Each named turn below is shown by a few rows before and after it. Which turns, in which order, take the first row of each later pair to the second? The first pair is answered.
turn q628:
[  1  14  -5   4  -4  24  19   0  -7  -5   5  11  30   4   4  -1 -15   4] |-> [  0  13  -3   6  -6  20  20   1  -6  -9   7  10  32   4   2  -1 -13   7]
[  1  -9   8  19 -13 -24   5 -11 -11  -2   5 -15  -2   3  -5   9   4  26] |-> [  5 -15   7  20  -9 -22   1  -6   1  -7   4 -19  -1  -1  -9   2   1  22]
[ -5   0  18  24 -11 -22  -6   3   7  -4  -9  -1  19 -13   2   7  10   2] |-> [  1  -6  18  20  -9 -19 -12   7  17  -4 -10  -3  18 -15  -2  -1   7  -4]
[ 13   0   0  -8   6   7  -6   1  12  10  -5  11   0  -7  -1 -11 -12  -8] |-> [  8   5   0 -12   4   8  -4  -4   2  16  -3  14   1  -3   2  -4 -13  -9]
turn q223:
[ 11 -34  -8   9  -4 -14   1   6  37 -38 -17  13  14  -8 -14 -21 -16  -2] |-> [  1 -44  -8  20  -6 -30  15   3  19 -31 -18   5 -13  -5   5 -24  10  13]
[ 15 -26 -16 -10   2  -2   3  -2  10   4 -14 -12 -23  -9   7   3  10  15] |-> [ 22 -14  -9 -13   2   4  -8   0  30  -1 -14  -5   5 -15 -11   4 -14   5]
[-13   5  -6  41 -16  -6   7 -11 -11 -15  -9 -17  32 -24  -1  13   6  31] |-> [ -5 -10 -45  14 -13  27   7 -11 -35 -15  -8  -3  -1  -9   5  13   7  18]
[  4   1 -33 -17   1  31   2  -7 -34   2   7  15 -13  19   4  12  -4  -8] |-> [ -1  28  22  11  -2  -7  -7  -7  11   1   5   3  43  -1 -15  13 -21  -1]
turn q946:
[ -2   2  -3   0  25   0  -8   2   8   6  -1  -5   6  -2   2   4 -12 -10] |-> [  1  -3  -6   0  26   1 -10   2   6   6  -2  -5  -1  -1   3   1 -10 -10]
[-16 -20 -30  10  -1   8  19   2 -37 -29  12  -4 -23  17  16   9  33  23] |-> [-27  22   6  30 -10 -14  15  -6 -24 -28  16  -3  28  13   5  29  14  29]
[ 24 -12  24 -31   7  -1 -15  10  16  39   1  31  -4 -20  -1 -14 -15 -25] |-> [ 24 -39   7  -9  11   6 -16  28  34  -5   4  22  -4 -26  -9 -25  -6 -15]
turn q361:
[-12  -6 -22 -21 -12  12  -4   6 -25 -21   2  12 -33   4  28  -7  44  -3] |-> [-27   4 -15   7 -19   7  -2   8 -21 -50  10  11  -3   4  21   6  39  10]
[-12  11  28 -30   0   8 -13   5   2  35 -23   4  18 -23  20   4 -38  -4] |-> [-10   8  10 -39   0  22 -10   3 -15  34 -21  12   3 -13  26   8 -35  -7]
[  7  32  11   3 -14 -15 -25   3  12  22  -8  -6  25  -7  -7   0 -40  -1] |-> [ 15  22   5 -16 -10  -8 -26   1   5  40 -12  -4   3  -4   0  -8 -37 -12]
[ 13 -41 -22   4  -7  -8   7  14  17   3   4   8  -5 -26   6 -26  28  19] |-> [ 12 -43 -31   4  -8   0   9  15   9  -4   5  11  -5 -21   7 -23  28  19]
turn q43:
[  4  41  16  14  -6 -13  -5  -1   8 -11   0   1  11   5  -6  16   6   2] |-> [ 12  36  17 -13  -2 -14  -7  -6   3  21  -6   1 -13  10   4   9  10 -10]
[ 15   2  11   2   0  -2 -15   4  26  -6  -5  -5   8  -9  -8 -14 -16  -7] |-> [  5  22  14  10  -5  -4 -11  -3  13  -9  -1   0  21  -2  -8   2 -19  -1]
[  0   3 -25   5  -2  17   1  13 -14 -18 -11   6  -1  10   7  15  19  -7] |-> [  1   4 -25  -3  -3  17   2  10 -17  -8 -15   7  -5  12   8  14  19 -10]
Then:
Each pair is two turns apart.
[ -3   4 -13  -4 -11   9   6  -2  -7   0  -4  26   5  12  -2   9   4  -6] |-> [-10   1  -5   4 -13  -3  11  -3 -12   1  -4  17  -2  10   5   9  17   1] : q223 q223
[-13  21  -8   5 -13   7  11 -23 -33   0   9  -1  -2  16  12   8  29   3] |-> [ -8  -3  -1  30  -6  -1   1  -4  10 -36   9 -15  16  -4  -7 -15  31   8] : q43 q946
[ -8  15  24   7  -6  10  -4  -1   8  11   3  -3  11  -9 -12   9  -9   8] |-> [-12  -4   4  16  -5  14   5   4  -6  -6   5 -10 -11  -5  -1   6  14  21] : q223 q946
[  0   2  24  19   2 -15  -3   3  11 -23   8 -12  12 -14  -9  -2   7  11] |-> [ 16 -19   2 -16   9   5  -7   0  -2   2   2  -6 -31  -6   5 -15  15 -11] : q361 q223
[-24   9   6  -2   0   4  12 -10 -52  -2   9   6 -25  11  33  15  26  -5] |-> [ -5  32  18 -14   2  21 -16  -4  -1 -14  12  22  38  -2  -5  15 -31 -27] : q223 q361
[  6  13 -18 -10  -5  11 -10  -7 -11  10   2   9   8  14   6   1 -30   0] |-> [  4   7   9  -6  -3 -18  -7  -9  -2  31  -6  -6  -5   3  16 -14 -12   6] : q223 q43
[ 16  12   6  -5  10 -11 -18  -6  12  15 -12  -4   4  -3 -15 -12   3 -19] |-> [ 15  11   2 -10  10  -6 -19  -7   5  20 -12  -1  -4  -2 -11 -11   3 -22] : q43 q946
[  7 -11 -13   3 -15  23  -1   0   8 -12  13  -5 -14   2   6 -18  31 -11] |-> [ -3   9 -11  16 -20  23  -2  -4   8 -27  19   0  17   4  -2  -3  17  -3] : q43 q223
[-15  39  31  -7  -6 -19   4 -19   5 -11  14 -11  19 -18  -6   8  -4  18] |-> [ -9  33  32 -27  -3 -20   4 -23  -5  19   7 -10  -7 -16   5   3   5   9] : q43 q628
[ 13 -10 -14   3  18  28   2  -9  -1  10  -2   2 -11  -2   4   3 -30  -3] |-> [  3 -15  -6  14  16  11  13 -11 -12  14  -3  -8 -27  -1  18   1  -7  11] : q223 q223
[ 13  -5 -23 -23   4  26  -6   4   4   0  -2  18  -2  -2  -7  -1 -22 -15] |-> [  6   7 -21 -14   0  26  -5  -1  -6  -5   4  19   9   2  -7  12 -26  -9] : q361 q43
[-21  28   0  32 -18  -8   2 -18 -14   0  14   0  18   4  -3  10   5   9] |-> [-12   1 -34  19 -13  17   4 -11 -26 -12  15   4 -14  11   3  -1  16   4] : q628 q223
[  4   5  16  -1 -11 -12   8   8  14  20 -22  -5  -7  -2   2 -30  16   5] |-> [  6  -4  -9  10 -10   9   4  21  21 -21 -14  -1   7  -1 -12 -30   7   7] : q223 q43
[  4 -16 -19  12  -1   6  -7  23  23 -32  -4 -21 -31  -3  16 -22  18  12] |-> [ -9  14 -18  31 -12  12  -3  16  12 -52   7 -12   9   5   8   5   1  23] : q628 q43
[  7  -2 -17 -12   7  26  -9 -20 -13  -2  23  12  -4   4  14  13 -29 -10] |-> [-11  -2  14  31   3 -10  -4 -15   6 -24  24 -10  17 -10  14   9 -11  16] : q946 q223
[ 11 -27 -17 -21   6  22  -2  11  -5   6  -3   3 -34  -5   7 -12   8 -14] |-> [ -6 -21  17   6   2 -16   9   8  -1   9  -5 -16 -28 -15  14 -12  28   7] : q223 q223
[-15  24 -10  13  -8   9  14   1  -4  -8  12   5  22  11  -3  13  -9  18] |-> [-17  26 -12   7  -9   8  17  -2 -12   0  11   6  16  15   2  17  -6  18] : q946 q361
[ 14  -9  -1 -29   1   8  -9  -2  12  25 -22   4 -17 -13   3  -4  16 -12] |-> [ 14 -15   5 -14   4   2 -12   8  32   6 -22  -6  -6 -21  -5 -12  17  -7] : q223 q946
[ -8  11   4  -2   0  -6   2 -10   6  23  -3  -7 -14  -1   8 -10 -10  -3] |-> [ -9 -10 -13   8   3   0   2   0   9   0  -1 -10 -22  -2   8 -16   0   3] : q628 q946
[ 35 -25 -36 -24  11  30  -4  16 -10 -12 -11  14  -5  17 -13 -22  -8  -4] |-> [ 23  -3 -41 -26   4  30   5   2 -42  -1  -8  20  -6  31  -2  -1  -5   3] : q628 q628
[ -5 -18  14  13   2 -19  -1  15  20  14   0 -11   7  -6   0 -36  -6 -16] |-> [ -3 -22   5  -1   3 -13   4  13   4  28  -4  -9 -14  -1  10 -35  -2 -21] : q628 q223
[ -3  -3   9  34  -9  -9  22 -27  23 -24  -5  -4  11 -13   7  -9  15   9] |-> [  6 -22 -11  13  -4   5  24 -26   8 -10 -10  -1 -25  -8  19 -17  27  -1] : q946 q946
[ -2 -18 -19   7  -7   8  -1   3  -6 -14   4 -13 -17  -3  -2 -12   4   4] |-> [-16   7 -11  14 -16   2   3  -9 -23 -13   8  -8   0   3  -2  10  -6  10] : q361 q43
[  6 -13 -19  -5   6   7  -7   9   4  -3  -6  -2 -24   3   0 -11   5   0] |-> [ -2 -10   0  10   2 -12  -2   6   8  -1  -6 -13 -21  -1   3 -12  15  10] : q223 q223
[-10   5  -5   0  -1  -9   7   1  -9  13  -9  -9  -5   9  11  16   3   4] |-> [-12  -7 -10  13   0 -10   5   9   2  -6  -8 -17  -2   5   5   9   8  11] : q946 q361
[ -4  26   4  10  -4 -10   3  -6 -13 -14   3  -4  19  13   0  14   5  12] |-> [ 13 -12 -15 -11   5   2   1   3  -7  -3  -5  -8 -24  10   8 -14  19  -2] : q946 q43
[ 17 -26 -27 -23  10  15   2  -4  11  26  -1   2 -39   6   7  -4   2 -20] |-> [ 12  16  14  -7   2  -6  -6 -10  40  26   1   3  25  -4 -16  10 -30 -16] : q628 q223
[ 13   3 -22 -18   6  38  -7   6   2  -2  -3  15   6   9 -12   5 -19 -17] |-> [  9  16 -11 -16   5  34  -8   2   4   4  -4  17  17   8 -14  11 -25 -16] : q946 q946
[ 23 -23   2  -8  18  -5 -13   4  39  16 -13 -12  -6 -28 -20 -27   2 -19] |-> [ 12  22   8 -25   5  -6  -3 -24  -7  57 -10   8  -3  -5  -7   9  -8 -21] : q43 q946
[  0  -3  15 -15   5 -23  11  -9 -14  46 -11  -1 -33   5  20  -5  22   6] |-> [ 10 -42  -6  11  13 -10   0  18  26 -12  -8 -12 -22 -10   1 -31  22  12] : q946 q628
[-13  -8 -26  17   4   2  18 -23  -8 -19  20  26  -8 -15 -20  -3   5   4] |-> [ -5 -14 -28  -3   8   3  16 -26 -13   4  15  27 -25 -13 -15  -8   5  -6] : q43 q43
[ -2 -31  16  -1   4 -28 -21  15  42 -12 -10 -16   2 -32  -4 -37   8  -9] |-> [ -8  -5  28   7  -3 -29 -23   8  44 -14  -6  -9  32 -31 -13 -19  -7  -5] : q361 q946
[  9  11 -18 -20 -11  12   5 -27 -16   5  23  27   8   5 -14  14 -19  -8] |-> [ 15  -3 -21 -29  -7  15   3 -25 -17  15  16  23 -12   4  -7   3 -11 -13] : q43 q628
[ -2 -15   3  23  -9   2   1   2  11 -29   8   1   8   4 -12  -8  12  10] |-> [ 11 -22  13   3  -4  -5  -3   1  23   1  -4   0 -11  -3 -10 -25  13  -5] : q361 q361
[-19 -11 -13   5  -5   0   1  -8  -8  -8  -4   6   7   8  -1   9  24   4] |-> [-10 -15 -19   0  -1   9  -6  -3   7 -16  -4  11  16   5 -11   7  12  -4] : q628 q223
[-17  28   8  12   9 -17   7 -10 -18  23   9  -7   9  27  -7  20  -3   0] |-> [-18  21  -9  15   8  -6  11  -8 -30   9  12  -4   2  33  -7  25   2   5] : q223 q628
[-10  12 -26   7  -4  16   3  -9 -24 -26  11   9  27  12  -6  29  -7  -3] |-> [-14  12 -24   7  -4  11   7 -12 -34 -19  11   7  19  14   1  32   0   1] : q946 q628
[  3   0  -7  -6 -23   7 -15  -2 -25  24   4   0  -9   1   6  21 -12  12] |-> [  2  12   9   4 -25  -2 -20   0 -13  15   6  -2  14  -5  -3  23 -20  16] : q223 q628
[ 30  26  18  -2   1  -8 -16 -30   0  11  -5  12  49 -11  -5   9  -4   4] |-> [ 40  14  -1 -29   4   6 -15 -32 -18  33  -8  19  15  -1   7   3  -1 -10] : q361 q361
[  7   9  13   2   5   6  -7   0  23  -8  -8   3  17  -2 -11  -5 -11 -16] |-> [ 10 -11  -4  -3   9  15  -5   6  20 -14 -10   1  -2  -2  -7 -13  -2 -20] : q946 q946
[ 11 -13 -20 -12   9  32  -8  -2  13 -32  14   5  29  -9 -23 -15  -7   6] |-> [ -9  -3  22  16   2 -19   5  -9  13 -15  10 -19  25 -19  -8 -15  22  31] : q628 q223
[  9   5 -11 -26  18   8 -21   0 -19   0  26  -5  -3  -8  -4   0 -21 -28] |-> [  7   9   0 -13  16   0 -24   3  -3 -12  29  -6  19 -14 -13   2 -27 -23] : q43 q946
[ -4   9  -2  -3  -3  -4   9 -16 -29  17   4   1 -11   6  14  15  11   9] |-> [  3 -17 -22   2   2   9   7  -4 -20  -7   4  -1 -22   3  11   1  18   9] : q43 q361
[  3  12  18   0   1 -16   8 -21 -20   1 -42   7 -25   4  13 -13  11  -3] |-> [ -4  19   4  11  -2  -7  13 -22 -31 -23 -33  11 -14  12  10   1   9   5] : q361 q361
[-16   2   8  12   3 -30  15  -7 -23  10  -5   0 -18   2  15   8  31   7] |-> [-11  22  31  14   5 -31   0  -6  11   5  -3   5  28  -7 -11   9  -1  -2] : q223 q223
[  3  -5 -21 -17  -3  18   9  -9 -13 -13   9   3 -14  10   9  -2   1  -3] |-> [ -5  13   3   3  -8   2   7  -9   5 -25  13  -1  25   2  -4   9 -12   6] : q43 q946
[  1  14  46   9  -8 -22  -5  -7  10  39 -12 -20  -8 -14   9 -19   5  17] |-> [ 12 -12  20 -10  -1  -3  -7  -1   5  41 -13 -17 -39  -8  14 -34  11   5] : q43 q361
[ 10   8   4  -5 -10   6  -1  14  22 -14  10   8  27   0 -20   3 -25  -7] |-> [  1  14  33  -5 -12 -30  10   4   8  25   0  -6   6   0  -1   3   1   4] : q946 q223
